In the data rows, the value 128 means zero.
Some points, one per row:
[ 87 106 132 166 125 112 123 140]
[100 115 130 183 128 152 150 116]
[123 106  81 170 121 220 169 117]
[168 111 124 142 127 162 159  91]
[165 133 134  98 109 143 169 101]
[133 140  88  82 116 178  85 161]
[ 92 125  98 105 125 146  80 162]
[ 99 128 150 175 150  92 155 105]
[104 129 109 135 120 174  68 165]
[173 136 145 103 116 124 168 111]
[ 69 107 116 193 138  94 134 123]
[109 127 142 118 118 131  91 142]
[ 37  95  98 171 138 143 119 166]
[ 92 133  84 138 118 152  74 158]
[120 102 155 178 132  94 211  99]
[104 149 157  62 126  26  26 147]
[137 136  95  97 115 180 109 149]
[150 148  50 130 120 206  31 177]
10 more points follow, each with its number after it:
[161 128 107 127 131 162 130 116] 0
[ 90 113 148 164 134  51 141 105] 1
[ 46 106 146 135 146  80 118 147] 2
[151 145 100 116 133 195  97 159] 3
[116 127 120 118 125 128 118 153] 4
[ 48 113 102 166 132 108 100 151] 5
[137 136 139 123 134 142 143 127] 6
[ 90 119 151 140 145  58 102 127] 7
[139 128 115 136 125 159 142 127] 8
[135 100 142 154 134 127 230  87] 9
Which of these numbered points is nearest to each point below, ignoring the 3 directions in which the first points spread most? Its number follows each.
[221 156 113  96 114 170 101 118] > 0
[ 72 122 167 126 132  29 140 106] > 5
[118 108 105 195 123 163 187  93] > 1
[116 127 134 114 128  98 130 148] > 4
[117 134  66 110 120 206  77 183] > 4
[ 25 110 214  93 140   0 142 122] > 2
[147 175 116  94 137 145  42 170] > 3
[203 134 121 140 123 161 154  93] > 0
[116 150 168  74 137  68  86 149] > 6
[197 148 159  82 115 126 159  92] > 8
[103 121 112 169 129 112 126 121] > 1
[ 44  95 110 198 144  90 115 133] > 1
[124 114 128 127 134 122 106 127] > 7
[170 136 121 121 103 141 115 105] > 1
[166 146 154  69 129  87 111 111] > 7
[109  93  99 215 130 199 242 101] > 5
[128 125 128 123 129 128 132 143] > 4
[234 135 144 135 115 157 194  61] > 0
[ 84 121 156 150 134  40 132 111] > 1
[106 151 177  21 120  39  55 159] > 2
[107 146 157  87 135  47  95 149] > 4
[ 88 120 139 110 146  60  97 135] > 9
[158 120  89 131 113 208 152 115] > 5
[ 51 106 117 146 136 130 115 160] > 2
[107 129 157  84 123  89 120 133] > 2
[122 122 144  99 131  96 149 123] > 9
[177 154  90  95 114 168  46 144] > 0
[141 132 117 129 110 141 137 108] > 1
[184 128 103  90 110 193  99 136] > 7
